In the rows, zero is written as 128.
These are runs of 7 systems, one row a step. Runs of the same system follow the same rule from any start.
tiru, path 1 (10 x 20):
[[158 118 129  36 112  88 127  94 191 143 114 148 198  81 150 175 116  86
  127 114]
 [118 119  73 180 125 115 118 146 137 101 156  59 136 172  92 163 167 218
  102 144]
 [130  73 161 105 120 175 129 124 112 150  86 111 177  94 133  57  67 148
  140 152]
 [ 75 118 153 109 173 168 156 131 131  82 137 122  85 150  73 153 176 104
  113 102]
 [128 119 123 184  85 135  96 152 107 175 140 189  74 139 168  72 134 110
  116 115]
 [157 137 152  84 121  92 159  68 149 121 155 159 110  90 127 175  96  96
  122 103]
 [143 123  55 129  90  99  97 174 146 115 122 115 111 159 160 161 172 161
  120 158]
 [140 132 154 103 115 130 155 101 130 157 157  90 176  88  96  91  85 178
  145 149]
 [108 123 130 118 178 192 109 156 143  83  78  82  97 167 124 155 149 132
  121 150]
 [113 138 136 147 124 143 159 147 126 185 160 156 130 119 124  30 140 121
  126  91]]
tiru, path 2, 10 rows:
[[133 130 116  99 164 138 132 166 143 107 126 127 135 143 141 111 187 107
  172 135]
 [108 176 139 178 142 127 153 121 101 165 144 119 122 134 102 115  93 130
  117 131]
 [153 139 133 116 152 128 101 135 134  97  87 150 135 115 161 133 126 102
  144 100]
 [114 135 102 147 134  91 172 133 119 144 163 135 150 137 109 133 142 116
  137 130]
 [129 142 136 142 125 120  92 128  94 106  91 124 140 112 130 148  93 145
  130 134]
 [117 111 133 104 141 120 137 134 132 137 140 137 171 118 116 123 156 106
  156 132]
 [100 142 135 177 134 138 110 122 110 129 125 112 125 141 105 149 113 146
  102 127]
 [139 100 143 118 127 135 114 127 134 136 114 158 156 112 147 103 130 107
  134 105]
 [108 117 127 147 130 115 154 111 120 118 151 128 116 137  99 163 131 128
  108 121]
 [132 104 124 124  92 124  92 140 114 130 111 152 131 118 149 119 122 136
  123 130]]
los, path 3, 10 rows:
[[139 128  66 100 109  90 150 196 103  98 153 101 157 130 126  91 178 183
  189 173]
 [123 150 180  88 178 163 150 112  87  99  95  71 135 108  90 145  71 136
  172 190]
 [ 92 152 122 125 193 185 133 185 146 140  69 123 120 169 145 105 157  66
  124 132]
 [130 188 155 206 159 120 168  97 112 177 173 155 107 129 120  96 101 101
  126  93]
 [175 138  99 134 119  76 115 127 132 101  93 182 108 117 193 157 106  92
  119  90]
 [125 135 102 101  98  55 142 141 106 132 178 152 179  98 112 130 162 126
  173 137]
 [125 141 145 123 132 129  69 128  92  91  86  89 159 113 117 185 100 162
  151 175]
 [ 94 105 142 107 159 165 126 154 140 161  98 114 208 130 117  93 146 104
  135 139]
 [106 150 149 212 176 146 133 101 120 122 131 106 120 151  94 152 107 141
   92  95]
 [131  75 119 144 111 122 136 132 116 138 100 195 122 124 167  90 111  89
  104  84]]
mol, path 4, 10 rows:
[[118 136  81 116 104  52 149 137 127 139 132 183 137 124 145 174 138  76
  106 103]
 [164 147 127 155  91  95  65 117 121 102 152 120 131 102 129 144 136 195
  141 121]
 [127  63 111  98 115 130 129 121 141 142 111 110 178 138 140 165 122 119
  136 187]
 [ 72 130 129 151 121 145 111 138 112 127 122  99 153 132  73 131 125 171
   84 112]
 [128  68 163 155 129 177 121 108 125 138 131 152  97 139 135 104 117 118
  119 124]
 [105 127 125 112 115 110 158 116 136 128 141 165  93 124 114 150 135  91
   89  92]
 [159 141 115 139 101 117  98 132 134  99 146 145  67 129 151 133 150 152
  128 108]
 [146 116 108  79  97 107 139 122 152 144 144 118 125 122 137 158 128 127
  133 170]
 [110 153 110 129 129 148 104 151 145 123 113  78 130 143 109 145 140 171
  112 144]
 [123  98 138 130 131 171 147 128 139 159 133 105 128 139 122  86 117 145
  123 151]]
Gul, path 5, 10 rows:
[[ 96 163 150 150 126 120 108 119 109 133 166 154  77 140 105 179 159  94
  127 127]
 [165 138 123 172  88 110  87 111 156 173 162 154 111 130 166 130 135 139
  122 128]
 [151 115  95 104 117  95 154 117 179 139 149 112 175 122 129 154 137 146
  115 123]
 [122 104 106 121 132 143 121 153 115  94  95  83 166 130 115 116 115 187
  124 141]
 [104 107 165  85 140 164 152 122 104 123 103 124 134 103  98 105  92 113
  132 135]
 [ 97 141 148 149 154 165 109 139 114 109 113 138  76 148 116 144 147 104
  118 120]
 [134 135 140 153  96 117 125 119 130 164 174 176  85 123 138 103 144 112
  123 107]
 [165 134  96 130 117  90 137 114 160 114 148 134 110 140 150 172 138 134
  118 122]
 [136 125  93 103  93 107 120 155 129 137 128 111 163 120 135 113 136 166
  139 154]
 [129 131 144  99 154 146 156 109 130 115 113  81 148 118 102 143  88 148
  131 154]]
nedo, path 6, 10 rows:
[[ 86 109  64 101 124 133 142 193 131  72 156  70 101 181  81 161 223 183
  131 164]
 [119 157 181 130  97 163  95 120  72 170 117 109  91  96 121 103  45 153
  148 203]
 [112 160 159  88 186 191 109 138 199 147  99 126 131 136 137 126 169  72
  112  93]
 [141 163 107 216 139 116 170 121 124 146 194 137  72 161 123  87 137 153
  108  94]
 [181 129 116  70 113  90 165 111 130 108  99 155 133  85 167 115  72 117
  131 106]
 [108 131  77  82 136 104 156 174 132  89 141 105 128 144 108 155 190 134
  150 151]
 [122 169 143 143 116 127 108 134  78 146 124 108 123 118 118 131  88 150
  158 188]
 [125 148 155 111 175 164 112 129 162 150  95 116 168 127 136 127 129  94
  136 129]
 [122 141 119 203 163 131 161 123 124 136 152 120 114 160 114 113 132 135
  114 103]
 [151 108 129 118 125 108 160 116 105 116 107 160 136 104 149 106  81 112
  130 107]]
Geg, path 7 (10 x 20):
[[ 74 173 146 147 169 161 122 174  87 130  78 158 108 138 119  95 129  74
  119  98]
 [148 111 159 174 147 124 124 105 136 144 152 202 131 122 155  90 148  72
  144  61]
 [158 109  83 151 109  55 135 107 144 119 135 174 138 135 160 180 128 106
  105  94]
 [136 131 101 102  81  65 107 130 114 120 154 119 189  96 114 156 142 167
  154 147]
 [ 95 126 138 121 127 143  93 133 102 132 105  88 153 139 105 187 115 137
  143 209]
 [ 69 140 148 126 137 174 103 161 112 164  92 115 158 125  97  96 128 125
  108 131]
 [114  93 176 176 154 178 112 102 134 134 129 151 119 138 115 113 131 112
  101  81]
 [137  81 110 131  96 110 137 120 131 114 120 179 110 120 147 120 119 116
   85  70]
 [145 110 133 102  78  85 120 100 126 109 178 151 114  99 116 160 148 146
  135 113]
 [130 130 105  99  78 121  98 140 132 139 122 112 105 135 141 165 125 146
  128 184]]
mol, path 8, 10 rows:
[[125 162 136 137 127 120 117 116  99  76  80 105 118  98 102 150  66 176
   76  75]
 [136  52 139  91 114 149 119 145 117 104 145 158 113 128 142  95 178 109
  181 149]
 [ 80 172 118 136 111  97 144 124  92 153 129 130 103 134  95 189  97 106
   97 157]
 [156 135 146 135 103 158  52 137 163 150 128 140 126 115 160  90 157 147
  133 109]
 [128 105 111 136 145 109 187  95 157 145 167 115 139 149 107 168 132 117
  117 146]
 [137 140 116 134 127 147 103 148 127  93  77 106 119 123 139 111 104 173
   94  97]
 [119  81 145  92 122 141 164 120 118 124 169 135 120 121 103 109 149 118
  160 150]
 [103 170 119 139 136 133 119 145 110 125  88 128  89 146 129 160 105 108
  103 136]
 [143 132 140 113 100 132 116 127 147 163 167 149 130 108 137  77 157 133
  145 111]
 [135 149 119 147 164 121 148 112 146 120 127 104 115 152 129 188 116 117
  125 147]]
muzuz, path 9, 10 rows:
[[129  82 171 150 172 164 140 133  84 118 115 171 139 125 144  67 130  76
  177 124]
 [112 149 127 183 142  85 132  99 108 131 124 167 111 144 128 206 104  74
   96 101]
 [164 113 114 133 103 101  74 148 135 118 113 178 169  96 175  84 155 131
  144  71]
 [126  98 116 129 112  71 146  91 124 128 183 126 169 125  97 197 145 133
  145 155]
 [100 114 118 115 106 149  55 165 122 119  70  96 179 124 125 133 129 172
  109 142]
 [ 93  63 183 117 143 164 157  95 115 138 167 130 151 123  74 123 138 109
  145 141]
 [111 111 129 176 133 170  83 125 140 121  75 124  84 159 141 167 111 128
   65 118]
 [134  76 147 106 100 123 148 114 139 139 164 191 115 104 134  72 151  98
  125  71]
 [155 139 104 144 105 101  99 103 157 105 151 120  76 152 140 211 143 151
  104 138]
 [124 113 103  63  66 122 113 170 142 163 133 140 154 102 139  66 156 148
  133 133]]
Gul, path 10, 10 rows:
[[ 92 158  87 121  79  78  43 151 147 150 143  94 179 135 102 229 182 166
  113 163]
 [162  75 172 133 104 170 100  66 169 168 149  67 200  99 118 112  82 209
  124 158]
 [ 83  65 127  90 167 189 148 135 175 119  49  96 166 153 110 147 113 114
   57 106]
 [ 79  90 161 141 110 181 119 153  78  84 138 147  84 115  73  57 153 167
  106  63]
 [135  89 144 112  99 134 147  95 107  99 130 197   9 134 149 162 104  75
  109 122]
 [116 169  91  97  53  90  75 162 142 142 169 162  66 132 140 159 194 123
  122 139]
 [183 134 115 126  88 113 131  88 176 155 190  81 107 132 134 154 119 191
  135 179]
 [138 130  82  81 134 154 134 160 193 152  78  66 168 144 150 119 118 157
  100 157]
 [106 129 145 107 170 179 179 146 128 102 134  74 138 126  74  63 132 174
  129 111]
 [121 122 136 139 169 175 162 148  96  98  79 145  54 153 146  92  96  96
  118 118]]
Geg, path 11:
[[ 96  74 117 105 131 128 189 111 117 125 104 137 128 135 110 156  89  94
   88 135]
 [125 155 138 124 106 122  82 146 111  86 142 140 102 100 110 112 158 164
  127  79]
 [140  81 134 114 101 135 135 114 125 157 145 154 102 132 157 131 115  97
  146 176]
 [114 182 116 115 121 116 124 134 156 145 135 118 121 120 113 153 137 132
   97 112]
 [152 108 126 149 124 152 113 134 146 140 144 109 136 137 140  93 142 166
  141 143]
 [114 120 133 118 148 134 169 109 127 129 115 108 128 132 104 149  85 126
  102 140]
 [129 138 127 119 133 144 113 150 120  91 121 124 110 122 124  98 149 156
  134  97]
 [134 107 140 126 126 133 157 113 112 136 144 155  95 127 130 123 112 100
  140 144]
 [138 170 112 117 124 112 124 141 144 126 124 138 109 119 142 138 136 121
  120 107]
 [145 122 120 136 123 122 140 127 137 148 159 127 136 131 137 112 143 140
  150 145]]
los, path 12, 10 rows:
[[113  73  98 101 139 140 134 133 170 137  58 142 142 153 166 177 117  68
   78 125]
 [ 97 155 131 173 110 106 133 138 101 144 203 142 133 114  69  88 168 163
  118  75]
 [162  68 149 136 105 135  91  86 121 106  96 148 101 123 166 178  77 122
  122 151]
 [ 87 122 101  70  92 112 147 160 155 159 153 134 163 118  98 117 182 124
  111 112]
 [140 130 156 185 128 155  79 103 110 104 144  96  92 135 109 145 118 190
  127 144]
 [127  76 117  78 116 155 158 131 163 160  98 134 154 125 148 100 112 102
  106 133]
 [114 162 128 161 144 131 142 122 133  98 179 107  83 143  78 141 160 165
  109  95]
 [151  80 122 120  96 142 128 136 115 140 102 152  96 131 176  97  91 120
  131 154]
 [115 161 133  80 127 113 160 114 155 127 176 123 119 110  90 152 158 122
  128 111]
 [150 130 104 159 111 145  87 160 118 124 107 119  87 151 166 115 134 158
  135 161]]
muzuz, path 13:
[[129 166 115 120 150 106 162 137  81  76 137  97  98 136 102 162 116 148
  174 181]
 [105 168 134 101 136 140 113 174  89 155  73 135 139 113 144  96 101  96
  156 164]
 [123 178 166 169 188 130 150 106 121 147 155 132 145 130 110 128 131  90
  158 116]
 [150 140  98 195 146 114 122 140 123 144  86 133 152 142 169 106  93 133
  108 108]
 [142 116 124 110 140  78 177 111 106  95 141 151 177  94 115 123 116 118
  149  91]
 [131 123 101 149 132 108  91 151  94  80  92 117 133 142 140 174 132 142
  145 156]
 [ 90 109 152  95 109 115 121 136  87 156 128 162 184  94 104 111 128  93
  153 137]
 [122 136 156 178 164 145  82 102 142 122 120 111 143 147 121 191 136 122
  124 132]
 [115  77 119 146 108 133 127 140 126 163 117 161 168 124 138  78 125 122
  103  98]
 [136 104 148 136 137 113 131  75 135  81 152 129 125 122 101 194 125 139
  112 102]]
nedo, path 14 (10 x 20):
[[181 190 132 107 130 129 140 128 114  86  99 111  87  86 145  85  66 174
  129  96]
 [132 130  92  52 156 139 192 171 164 125 134 117 104 152 141 108 174  86
  160 162]
 [113 231 125 146 140 103 147 142  83 117 139  97  98 120  91 136  99 157
  138 141]
 [168 160 130  96 167 139 127 156 146 141  92 134 154 121 182  86 129  88
  183 148]
 [111 180 113 158 184 107 194 118 131 139 157  94 150 148  87 153 127 120
  127 125]
 [156 144 106 157 155 113 130 155  86 100  74 136 145 124 169  92  86 129
  155 125]
 [108 105 133  94 165 111 194 115 116 130 141 131 178 124  98 145 128  82
  158 150]
 [110 155 109 179 147  99 101 152  72  96  91 136 132 140 129 158 118 121
  132 123]
 [127  93 152 117 131 114 137 115 116 168 143 159 200 104 132 107 127  87
  169 144]
 [116 131 125 177 151 107 108 110 122  99 109 121 146 144 116 204 123 128
  101 106]]

Which system made each of these runs?
path 15 (2 x 20):
[[120 127 179 137 145 121 123  93 115 153 159 142 179 104 103 147 126 100
  159 134]
 [121 114 111 181 147 141  97 137 144 138  89 114 160 157 143 142 127 130
   97 119]]
 -> muzuz
path 16:
[[139  93 116  62  97 124 151 128 120 116 122 117 110 116 134 140 100 136
  143 184]
 [104 159 134  88 114 154 116 152 138 128 146  96 103 126  95 123 159 158
  134 151]]
 -> tiru
path 17, 2 rows:
[[ 97 100 181 145 174 179 140 120 128 149 145 111 195 121  83  75 143 132
  144 111]
 [123  85 135 200 165 154 142  93 124 109  92 117 101 163 126 166  76 129
   74 118]]
 -> muzuz
path 18 (2 x 20):
[[185 148 135 114 205 164 152 106 215 108 117  73 166 131 145 118 128 153
  125  84]
 [126 113  67 168 153 140 215 164 109 113 121  96  85 178 127  89 104 158
  108 142]]
 -> nedo
path 19:
[[ 90  58 121 175 122 136 124 148  45  72 110 126 132 140  90 123 124 171
  122 131]
 [102  76 180  86 115 138 106  97  92 111  89 179 125 103 125 175  95  64
  131 138]]
 -> muzuz
path 20:
[[152 132 186  83 114 143 106  55 189 189 118 163 109  99 162 182  76  60
  105 134]
 [133 146  59 141 131 105 116 172 187  94 155 117 126 167 131 134 227 157
   98  66]]
 -> mol
path 21, 2 rows:
[[ 98 131 154 134  99 149 121 106 128 163 126 129 113 117 100 130  93 136
   74 111]
 [147 109 138 124 124 156 104 133 153 103 133 151  90 129 146  98 163 134
  124  82]]
 -> nedo
path 22:
[[134 115 116  82  92  73 134  86 119 116 152 136  92 132 123 252 122  96
  146 200]
 [ 99 167 112  79  70 136  50 202 123 165 104 112 162 101 132  80 160 168
  140 152]]
 -> los
path 23 (2 x 20):
[[138 165 106 233 103 123 100 156  82 146 120 140  91 137 152  60  97 179
  102 102]
 [171  84 159  62 137 102 175  67 157 110 142 172 151  82 143 141 106  77
  150 101]]
 -> los
path 24, 2 rows:
[[ 35 209 168 113 144 144 101 179  86 173 129 162 121 125  84 120 182  48
  147 128]
 [180 207 173 215 154 101  88  83 141 169 177 178 113 121 164 127 132  93
  160  89]]
 -> nedo
path 25 (2 x 20):
[[ 76  63 160 121  71 178  48 126 150 175  98 130 183 109 102 113 131 159
   62  98]
 [117  54 161 183 125 177 117  66 185 144 186 111 134 158  84 150 158 172
   69  87]]
 -> los
path 26, 2 rows:
[[116 140 139 115 164 145  58 128 205 129 106 102 203 136 119 191 192 127
  113  98]
 [117  91 113 231 128 134 129 132 110 171 136 100 190 151 117  79 104 187
  101 126]]
 -> los
path 27:
[[169 167 137 150 146 159 121 125 143 109 146  91  85 125 127  84 123 192
  135 111]
 [151 106 118  93 152 148 198 125 140 120 119 118  95 140 147 106  99 108
  139 154]]
 -> Geg
path 28 (2 x 20):
[[ 83 117 105 144 147 132 183 162  87  98 132 133  96 154  90 105 142 122
  116 114]
 [129 136 164 130 105 122 106 129  72 126 125 183  91 104 139 107 107  99
  154 129]]
 -> tiru
path 29, 2 rows:
[[142  44 126  67  70 127 174 106 100  72 138 124  96  94 102 109  88 185
  116 131]
 [ 88  91 128  52 109 171 129 152 135  92 140 114  52 149 100 153 182 129
  129 172]]
 -> los
path 30:
[[154  49 120 128 152 133 141 117 130  29 143 111 146 130 111 123 169 183
  145  87]
 [ 77  79 107  90  72 123 150 153  58 130  77 148 112 112 124 120  68 115
  103 165]]
 -> Gul
path 31, 2 rows:
[[111 190 131 150 170 138 142 152 102 111 103 120 104 136 116 114 115 119
  127 112]
 [150 155 130 143 154 109 135 139 113 131 127 166 128 122 160 100 135  86
  169 113]]
 -> tiru
path 32, 2 rows:
[[115 175 143 152 165 134 118 139 136 125 160 126 135 135 103 120 180 122
  145  94]
 [145 131 128 187 147 128 124 118 122 159 105 144 135 142 159 126  89 103
  118 129]]
 -> tiru
path 33, 2 rows:
[[166 172 151  86 100 136 109 117 136 133 154 128  77 103 144 120 122 142
  162 157]
 [134 156 104 110 142 152 159 149 177 170 138  99  90 162 145 125 142 113
  127 172]]
 -> Geg
path 34 (2 x 20):
[[ 93 133 164  99 134 152 140 125  70 130  94 121  97 119 110 149  70 100
  145 195]
 [111 176 143 100 127 138  82 159 149 144 145 153 125 114 125 112 198  98
  148 104]]
 -> tiru
path 35, 2 rows:
[[120 137 137 197 187 147 165 139  77  92 155 101 108 157  97 101 141 152
  167 140]
 [141 163 136 132 127 110 145 131 101 162  88 182 116 104 173  96  70  68
  130 115]]
 -> Gul
path 36 (2 x 20):
[[139 226  71 127 169  99 205 166 139 129 147 118  53 162 144 123 145 102
  133 130]
 [191 213  94 143 145 102 144 172 126 134 149 117 110 126 178  58 140 151
  195 144]]
 -> Gul
path 37:
[[183 135 160 158 139 139 121  81 133 125 167 107 113 117 136 125 103 166
  165 152]
 [117 131  93 106 137 128 142 155 158 171  86 126 165 145 155 135 125  86
  108 149]]
 -> Gul
path 38:
[[ 86  75 158 144 153 186 146 128  90 115 100 147  77 157 113 122 109  88
  113 139]
 [127 135 157 142 125 132 114 108 130 124 124 196  61 121 145 133 124  71
  100  71]]
 -> muzuz
path 39 (2 x 20):
[[138  98 111 159  95 113 147  83 172 195 117 162 118 138 161 157  70  97
   42 105]
 [165 116 106  96 119 114 116 133 178  63 149 131 131 109 129 112 185 173
  117  41]]
 -> muzuz
path 40, 2 rows:
[[120 185  91  96 133  96 118 131 210 178 123 117 143 153 152 218 157  78
   95 142]
 [159 126 112 181 124 135 104 146 149 144 179  75 180 131 117  63 161 232
  138 124]]
 -> Gul
